Named turns come first, each shown by rows before and after it. Which turns, in which order, take the first row of each pair that follows to the second? Write the first one first, as in the answered first pair.
J425 (before => after):
[-11  -3 -14  34 -15  13   1   9 -15  10   2   8  14  19  -5   2 -18  10
   1  22   5 -16  10   5  -4  11  24  -7 -13 -15  -9  -6   1   4  -6] => [ -5   2 -20  28   1  13  17  13 -22  10   1  -7 -11  -4 -16   7 -25   5
  11  10 -14  -5  10 -17  -2   5   8 -33 -26   5 -13  -6  12  -3   0]
[-18  -6  -5 -25  18   6 -11 -18   4  29  -3  46  -2  -2   7 -30  27  -6
  -1 -34  16  -3  15  23  43   1 -50  32  14   8 -13  14  15  -5  29] => [-25 -15  -6  -8  -1   7 -21 -11   7  19   1  60  12  16  -1 -31  20   1
  -7 -14  40 -12  25  28  38   8 -24  35  19  -7 -21  20  29  -5  19]
[-11   1 -23  12  -3  27  -6  19  -4  11 -46   8 -10 -18 -22  -8 -21  27
 -19 -31  32 -16   3  -7   5 -10  -6  -7 -10  26   4  -7  26 -18  49] => [ -2  10 -19   0   8  17  -3  13   2  17 -39  11 -18 -20  -8  -5 -12  16
 -20 -48  19  -7  -7   1  11 -18 -20   1  -8  34  10  -9  18 -11  47]
[ 12  12   1 -13 -13  -3 -10  16   1  -7  -1  -8   2  -5  -5   3  -1  -5
 -16   2   2  -2   3  -4  25 -14 -17 -10   6  -5  -4   3 -27  11  20] => [  5  14  -3  -6 -19  -7  -9   9  -1   0  -2   0  12   9  -8   1   5  -3
 -16   7  13  -3   2   1  16  -8 -11  -5   8 -10  -7   4 -28  23   8]
J607 (before => after):
[  5  10   3   5   2   5  13  12  16 -11   8 -14  31 -13   2   4 -12   7
  -1  -9 -10   3 -11   8  -6  -1  13 -14   6  -7   5 -16 -23   4 -19] => [  5   1   5   5   6  10  15   3   6  -4  -1 -13  22 -10  -6   4  -7  -1
  14 -21 -19   2 -10   6  -3  -4   8 -18   8   5   9  -7 -19   1 -17]
[-17  14 -10  12   8 -13 -16   8  13  15  31  23   4  22  34   2   2  -6
 -18   7  -4   7  -9  26  41  -4 -37  28  -7 -16  -4  24 -22  27  17] => [ -1  19  -7  -7  19 -14 -15  -3  10   6  17  14 -12   3  33  -5  16 -12
 -16 -19 -14   9  -7  25  34 -10 -52  19   2 -12   3  14 -22  15  27]
[ -4  10   4  18  -7  -1  13   8  -3   8  21  15  11  25  14   3   5   5
   0   2   0   3 -13   6  13 -10   0  12  -8  -4  -1   6 -27  21  -5] => [  8  12  10   1   3  -7   2   3  14  -3  16   6   5   6  19   4   3   7
  -5  -1   1   4 -14  21   8  -5 -15  10  -1 -13  -2  -8 -33   7   2]
J653 (before => after):
[ 18   1  22  12 -17  -4   6   3  12 -18  -1 -15  -3 -13 -10   5 -13  10
 -13  30   4   4  23  -4 -13  17   8 -13 -19 -11  -4  -4   4 -18  -8] => [ 14   7  13   0  12  -5  11  -1  -2   4  11 -19 -24 -20  -9  -2  -7 -11
  -9  -6 -26  17  20 -14  17   1 -34 -12 -19  16  -3   3   7 -20  13]
[  1 -10  23  17  27  22  11 -54   0 -12  21 -26 -48 -21  -2 -24 -22 -13
  14  21   5  -6 -12   8  -7  -8 -34 -55  -4  35 -28  18  24 -19  23] => [-33  -9   1  39  10  22   2 -46   1   1  43   0 -38   8  12 -31 -26   3
   6  53  31 -14   1  16   3  -3 -22 -40  -3  14 -42  33  32  -7  17]
[-22 -16 -15  18 -36  18  12  -8 -11  24 -17  20  10  11 -15 -20 -19  -3
  30  12  21 -16  -7 -10  -6  19  17 -12  29  -5   6 -26  12 -18 -14] => [  3 -13   5  10 -26  14  20 -14 -10  13 -29   0  -2  -5 -16 -15 -13 -11
  33  -9   1  -6 -16 -24 -24  12   7 -25  33  16  10 -41  19 -27 -11]

Each pair is 2 to 3 turns apart.
[ 12  -7  15  19  -2  -3   2   5  27 -38  -4  12  -1 -28 -14   0 -13  19
 -16  45  12 -10   9   1 -16  19  34  -5  -9 -32 -15 -37  -7  17  -9] => [ 29  -2  18  -5  32  -6  14  -4  18 -22  -1 -18 -29 -60  -8   5  -9   3
  -4  15 -26   1  -5 -13  -5   5  -3 -22 -17   0 -12 -57 -12  14  17]  J425 J425
[ 15 -19 -12  -9   7   5  23 -23 -28  14 -24 -46 -25 -12 -33  -3  24 -23
  -2 -25 -16   4  -2 -26 -19 -26   1 -19  -7  21   7   1   5 -11   4] => [-28 -25 -35  30 -32   4  -1   1 -24  17  -2  -1   7  37 -15 -11  13   1
 -18  23  21 -15  16   2  -9 -14  30   9  -1 -25  -8  19   9   3  -7]  J425 J653 J425
[ 12  13  39 -16  -4 -12   3 -16  36 -22  -8  -7  -1 -31  40  12 -19  13
 -28 -10 -13   0   2  20 -33  -8   3   7   1 -31   1  -7 -20   5 -10] => [  4  10  21 -22  17 -14  10 -20  13   8   0 -12 -21 -36  39   1 -10 -13
 -10 -39 -35   7  -2  -1  -7 -21 -37   7  10   4   1   0  -5   6  20]  J425 J653
[ 11  19 -15 -17  11 -24  -3  -4  24   0  11   4 -13  12  21  11  11  -7
  -7 -31 -17  13 -10  13  18 -14 -55  21   5  -7  10 -14  -5   7  18] => [-12  26 -25  19  -3 -11   0  13  13   8  24  18   4  36  23  10  -1   6
  -2   6 -14   7  -3  11  28 -10 -29  26   0 -14   2   2   3  23   6]  J607 J607
[ 10  -8  17 -20   2 -10  13 -14  12 -27 -29   1  -7  -2  -3   7  17  11
   4 -17  14   0  -4   9 -26  -4  22  -8  10   0  10 -13  -9 -19 -15] => [ -6  -4  10 -13 -11 -12   3 -12  12 -19 -25  14   5  15   0  -3  25  19
  -3 -17  26  -4  -9  13 -14  -5  26  17  19 -13   9  -3 -11  -8  -6]  J653 J425 J653
[ 13  25   0 -37  25 -14  -8  -7  15   3   9   4 -31 -29   0 -18  -5 -10
  -3  -1  -6   9   8  13  16   0 -36  -9 -16 -15 -22  -3  12 -14  22] => [  5   7   8 -20  -7  -3 -18   0  32 -19   3  16   7  -8  -6 -18 -12  18
  -8  22  30  -5  16  32  -6  10   9   1 -13 -45 -21   1   9 -11   8]  J425 J653 J425
